Each path below is one point turned by a fixed rotation once a step. After each direction that follows a path, write how fast that rotation turns it, in degrees a step (0 if it stays still).
Each turn is a multiple of 5 degrees from 10 to 175, or 0.
Each row of a path follows its step; steps can be skipped.
path 1
step 2: [-14 21 2 18 5 5 -4 -2 4 -28 -17 3 10 -19 -27 -1 18 0 -19 -11 16 33 14 10 -13 16 17 8 -15 -5 19 9 -1 52 -17 -11 -7 -35 23 -15 -31]
step 3: [-9 17 16 -7 4 9 -5 -5 18 -11 4 17 -6 0 15 22 40 2 -5 -12 -3 -14 20 -20 5 -24 33 -13 -29 -7 4 24 8 27 -16 -20 -16 10 2 -51 20]
step 4: [-31 1 19 -3 14 -26 5 33 -7 29 -5 -1 22 -11 6 2 8 22 -4 5 -16 0 22 -34 5 -26 -6 -15 -18 -33 -20 21 -17 23 5 5 -13 -3 -15 13 38]
step 6: [6 -13 -12 -3 -16 22 -29 14 7 -13 -2 2 0 -25 1 34 0 8 -11 2 -31 -9 -4 21 -1 -18 -9 35 35 12 -18 -16 -20 -26 36 13 25 -11 -14 3 16]
step 10: [-46 -24 27 15 -3 -11 31 8 1 0 -32 -16 3 21 3 -33 -6 -17 -21 -9 -5 -27 20 5 2 3 -11 -3 -10 10 16 3 32 -17 -18 3 9 28 -13 -12 9]
step 11: [-8 16 13 13 11 -39 24 -31 -11 -17 -18 8 6 45 -10 -48 -14 16 -6 -8 -10 26 -2 -22 -1 11 -23 12 9 0 -7 -2 19 -5 4 -10 -19 -26 -1 -16 3]
step 14: [8 4 8 -5 -8 -28 5 15 -2 36 19 26 -8 -27 19 17 23 25 -9 16 17 8 -29 -11 -5 -43 -7 -29 -3 -41 9 1 2 -1 -12 1 -13 11 21 18 -3]
Directions:
[4 6 4 9 3 -4 11 4 -9 0 -11 -1 8 -3 -6 1 4 0 -3 -4 -1 -3 -2 1 -1 2 0 4 -6 2 -8 -2 -1 2 0 -17 -8 5 8 -11 3]	40
[-7 -7 2 6 -3 3 -3 4 -1 5 -9 0 16 -5 -5 0 -4 1 -1 2 1 1 11 3 -2 -1 -12 4 1 -3 -4 -5 -6 10 2 10 6 -11 5 0 -2]	170
[10 1 6 5 3 -2 -10 8 -6 -12 -1 0 -1 8 -8 -10 3 -7 -2 1 -5 2 -3 -4 5 -6 -10 9 9 8 -2 3 -1 2 4 2 4 7 -5 5 -1]	65
[1 7 -4 -5 -2 4 -3 -2 8 3 -6 -13 1 -6 -7 10 -1 4 -7 -7 -8 6 1 -3 12 2 4 2 -2 5 0 -2 1 8 3 1 0 4 -10 5 13]	25
path 2
step 2: [25 -14 13 -43 9 -5 -31 21 24 -12 23 -3 7 -4 18 10 15 7 6 -31 -4 24 14 13 -3 20 16 -23 -26 -5 -24 9 -14 -6 1 4 -2 11 5 12 12]
step 6: [-6 24 -26 20 10 -23 27 3 -2 -26 7 -26 17 9 -2 -6 -8 -6 10 -21 -30 45 -12 -17 -26 19 5 0 -6 1 6 -2 -11 -15 -4 -15 -16 -24 8 10 -3]
step 10: [9 -5 4 20 -10 7 0 -29 -12 -11 -7 -3 -15 17 -30 19 -28 32 5 28 -9 -11 12 -31 7 -2 -32 -4 -22 -2 -13 9 -16 7 18 1 -11 -34 13 -11 4]
step 11: [31 1 20 -12 2 34 -21 -3 -7 -15 1 -11 13 -1 -6 -18 8 1 12 -5 0 -4 18 -3 -32 -3 -22 -29 -41 -9 18 11 -26 1 17 11 2 -2 -33 -12 10]
step 15: [-1 34 -19 -11 39 3 -14 -8 -13 -9 1 6 -3 -12 -7 1 8 6 4 -5 -17 44 -34 -15 10 -21 9 4 18 -20 10 15 -34 0 -13 10 -12 4 -6 -21 17]
step 16: [-1 -4 12 1 35 -16 -20 13 15 -22 2 -4 12 -9 -3 -20 20 29 9 11 10 7 -25 -34 -1 11 5 5 24 -4 -1 -22 12 27 10 -4 29 26 8 -35 -6]
step 20: [14 -11 5 25 31 11 -45 -11 -14 -7 6 6 26 0 24 -28 7 -1 8 -25 12 -3 26 -7 -6 3 15 -12 -10 4 5 30 8 10 16 -12 -12 -7 11 31 6]
Directions:
[-8 6 3 3 1 -12 -13 -7 7 3 1 -8 2 5 0 8 5 -7 9 -8 5 7 -5 8 3 2 10 0 3 1 -3 0 6 5 7 0 7 -5 1 0 3]	25
[2 6 -4 -1 -8 4 1 -4 3 1 -5 5 1 3 4 -9 4 -7 7 -5 -4 -2 11 5 -9 3 6 5 4 -15 -5 0 -14 6 1 2 1 6 3 7 -2]	120
[1 -4 6 6 6 4 -6 -11 -3 7 7 0 -1 11 -7 -7 2 3 6 6 1 -11 -4 1 1 2 -4 -1 -7 1 -4 6 4 -6 6 -5 6 13 -2 12 -5]	115
